array([[-0.61, -0.13, -0.81,  0.36,  1.54,  1.92],
       [-4.23, -1.33, -1.71, -0.83, -0.41, -0.81],
       [-1.89,  1.41, -2.65, -0.24,  3.39,  0.97],
       [ 4.10, -0.46,  1.77, -2.89, -4.05, -5.09],
       [ 1.93,  1.12,  0.15,  2.06,  4.28,  2.35]])
->
array([[ 2.35,  4.28,  2.06,  0.15,  1.12,  1.93],
       [-5.09, -4.05, -2.89,  1.77, -0.46,  4.10],
       [ 0.97,  3.39, -0.24, -2.65,  1.41, -1.89],
       [-0.81, -0.41, -0.83, -1.71, -1.33, -4.23],
       [ 1.92,  1.54,  0.36, -0.81, -0.13, -0.61]])

array([[ 2.39,  0.56,  1.96,  1.40],
       [ 0.24,  0.51,  0.53, -0.80],
       [ 0.03,  1.50,  1.28,  0.43],
       [-2.39,  1.50,  1.73, -0.50],
       [-3.46,  0.70, -1.74,  0.74],
       [ 0.92, -5.17, -0.63, -0.99],
       [-1.94, -0.70, -3.78,  0.16],
       [ 0.93, -0.27,  0.12, -2.31],
       [-2.19,  2.59, -1.99,  0.56],
       [-0.69, -1.60, -1.16, -1.89],
       [ 2.43,  0.56, -0.57, -0.46]])
->
array([[-0.46, -0.57,  0.56,  2.43],
       [-1.89, -1.16, -1.60, -0.69],
       [ 0.56, -1.99,  2.59, -2.19],
       [-2.31,  0.12, -0.27,  0.93],
       [ 0.16, -3.78, -0.70, -1.94],
       [-0.99, -0.63, -5.17,  0.92],
       [ 0.74, -1.74,  0.70, -3.46],
       [-0.50,  1.73,  1.50, -2.39],
       [ 0.43,  1.28,  1.50,  0.03],
       [-0.80,  0.53,  0.51,  0.24],
       [ 1.40,  1.96,  0.56,  2.39]])

array([[ 1.42, -0.58, -0.72, -0.98,  3.47, -1.11, -1.08, -3.51,  1.41,
        -0.87],
       [-0.17,  1.22, -1.82, -1.21,  4.06, -0.85,  3.08, -3.43,  0.04,
        -1.61],
       [ 0.08, -1.39, -0.73,  0.60, -0.85,  1.79,  0.02,  2.28,  1.48,
         1.66],
       [-0.17, -0.71, -1.57,  1.20, -1.55,  2.84,  1.23,  3.88,  1.44,
         2.64],
       [-1.15, -2.29,  2.11,  1.95, -0.70, -2.64, -0.02,  0.92, -1.39,
        -1.23],
       [-0.17, -0.01,  0.03, -0.15, -0.16,  0.08,  0.25, -0.10,  0.04,
         0.03],
       [-0.48,  1.14, -0.35,  1.17,  0.98,  0.71, -1.37,  0.85,  0.39,
        -0.44],
       [ 0.06,  0.11,  0.19,  0.13, -0.41, -0.16, -0.02, -0.22, -0.15,
         0.06],
       [ 0.37,  2.72,  1.01,  1.46, -0.14,  1.62,  1.35, -0.46,  1.16,
        -1.60]])
->
array([[-1.60,  1.16, -0.46,  1.35,  1.62, -0.14,  1.46,  1.01,  2.72,
         0.37],
       [ 0.06, -0.15, -0.22, -0.02, -0.16, -0.41,  0.13,  0.19,  0.11,
         0.06],
       [-0.44,  0.39,  0.85, -1.37,  0.71,  0.98,  1.17, -0.35,  1.14,
        -0.48],
       [ 0.03,  0.04, -0.10,  0.25,  0.08, -0.16, -0.15,  0.03, -0.01,
        -0.17],
       [-1.23, -1.39,  0.92, -0.02, -2.64, -0.70,  1.95,  2.11, -2.29,
        -1.15],
       [ 2.64,  1.44,  3.88,  1.23,  2.84, -1.55,  1.20, -1.57, -0.71,
        -0.17],
       [ 1.66,  1.48,  2.28,  0.02,  1.79, -0.85,  0.60, -0.73, -1.39,
         0.08],
       [-1.61,  0.04, -3.43,  3.08, -0.85,  4.06, -1.21, -1.82,  1.22,
        -0.17],
       [-0.87,  1.41, -3.51, -1.08, -1.11,  3.47, -0.98, -0.72, -0.58,
         1.42]])

array([[-0.74,  0.61, -0.03, -0.84, -0.99, -0.17],
       [-4.18,  2.11, -0.82,  0.21,  0.24, -2.75],
       [-0.70, -4.21,  0.43,  0.56, -0.26, -1.24],
       [-1.36,  1.76, -1.51,  1.12, -0.09,  1.57],
       [ 1.43,  0.44,  2.86,  0.26, -1.83, -0.54],
       [ 2.49, -2.49,  0.34, -1.46, -2.25,  3.08],
       [-2.23,  0.11,  2.59,  1.94,  1.97, -5.02],
       [ 2.02, -0.30, -1.53, -1.90, -1.62,  1.16],
       [-0.87,  2.51,  0.47, -1.60, -1.63, -2.18],
       [-2.96, -0.89, -1.79, -0.25,  0.61, -0.54],
       [-1.68, -1.52, -3.34,  0.29,  4.00,  1.03]])
->
array([[ 1.03,  4.00,  0.29, -3.34, -1.52, -1.68],
       [-0.54,  0.61, -0.25, -1.79, -0.89, -2.96],
       [-2.18, -1.63, -1.60,  0.47,  2.51, -0.87],
       [ 1.16, -1.62, -1.90, -1.53, -0.30,  2.02],
       [-5.02,  1.97,  1.94,  2.59,  0.11, -2.23],
       [ 3.08, -2.25, -1.46,  0.34, -2.49,  2.49],
       [-0.54, -1.83,  0.26,  2.86,  0.44,  1.43],
       [ 1.57, -0.09,  1.12, -1.51,  1.76, -1.36],
       [-1.24, -0.26,  0.56,  0.43, -4.21, -0.70],
       [-2.75,  0.24,  0.21, -0.82,  2.11, -4.18],
       [-0.17, -0.99, -0.84, -0.03,  0.61, -0.74]])

array([[ 3.65,  0.95, -0.44, -0.47,  4.41, -0.83, -0.26],
       [ 0.08,  3.23, -0.12,  0.98,  3.51, -2.64, -1.67],
       [-0.64,  1.32, -0.65,  2.10,  0.81, -1.70,  0.05],
       [ 2.56, -2.57, -0.71, -4.03,  0.29, -0.01,  0.71],
       [-1.34, -1.45,  2.35, -2.23, -2.74,  0.39, -1.01],
       [ 1.42,  1.87,  1.19,  1.81,  4.03,  0.45, -4.28]])
->
array([[-4.28,  0.45,  4.03,  1.81,  1.19,  1.87,  1.42],
       [-1.01,  0.39, -2.74, -2.23,  2.35, -1.45, -1.34],
       [ 0.71, -0.01,  0.29, -4.03, -0.71, -2.57,  2.56],
       [ 0.05, -1.70,  0.81,  2.10, -0.65,  1.32, -0.64],
       [-1.67, -2.64,  3.51,  0.98, -0.12,  3.23,  0.08],
       [-0.26, -0.83,  4.41, -0.47, -0.44,  0.95,  3.65]])

array([[ 0.18, -0.17, -2.47, -0.23,  2.32,  0.05,  0.61, -0.11,  2.93,
        -1.45,  0.32],
       [ 2.10, -1.69, -0.06,  0.92,  4.75, -3.50, -3.09, -0.44, -3.94,
        -0.70,  0.46],
       [ 2.99, -3.87,  0.16,  1.19, -0.05,  4.66,  1.46,  0.34,  0.14,
        -1.17,  0.66],
       [ 4.36,  3.36, -1.31,  0.77,  1.83, -2.18, -4.63,  0.63,  3.00,
         3.60,  0.94]])
->
array([[ 0.94,  3.60,  3.00,  0.63, -4.63, -2.18,  1.83,  0.77, -1.31,
         3.36,  4.36],
       [ 0.66, -1.17,  0.14,  0.34,  1.46,  4.66, -0.05,  1.19,  0.16,
        -3.87,  2.99],
       [ 0.46, -0.70, -3.94, -0.44, -3.09, -3.50,  4.75,  0.92, -0.06,
        -1.69,  2.10],
       [ 0.32, -1.45,  2.93, -0.11,  0.61,  0.05,  2.32, -0.23, -2.47,
        -0.17,  0.18]])

array([[ 0.21,  5.62,  0.75,  2.14, -1.42, -2.79, -3.70, -1.85, -1.30,
        -0.62, -1.48, -0.22, -0.45, -1.96],
       [-2.20,  2.24, -0.33,  1.17,  2.83, -1.92, -0.30, -0.38, -0.08,
        -1.11,  0.75,  1.21,  1.93, -3.36]])
->
array([[-3.36,  1.93,  1.21,  0.75, -1.11, -0.08, -0.38, -0.30, -1.92,
         2.83,  1.17, -0.33,  2.24, -2.20],
       [-1.96, -0.45, -0.22, -1.48, -0.62, -1.30, -1.85, -3.70, -2.79,
        -1.42,  2.14,  0.75,  5.62,  0.21]])

array([[-4.15, -2.13, -0.33],
       [-3.76,  3.34,  0.93]])
->
array([[ 0.93,  3.34, -3.76],
       [-0.33, -2.13, -4.15]])
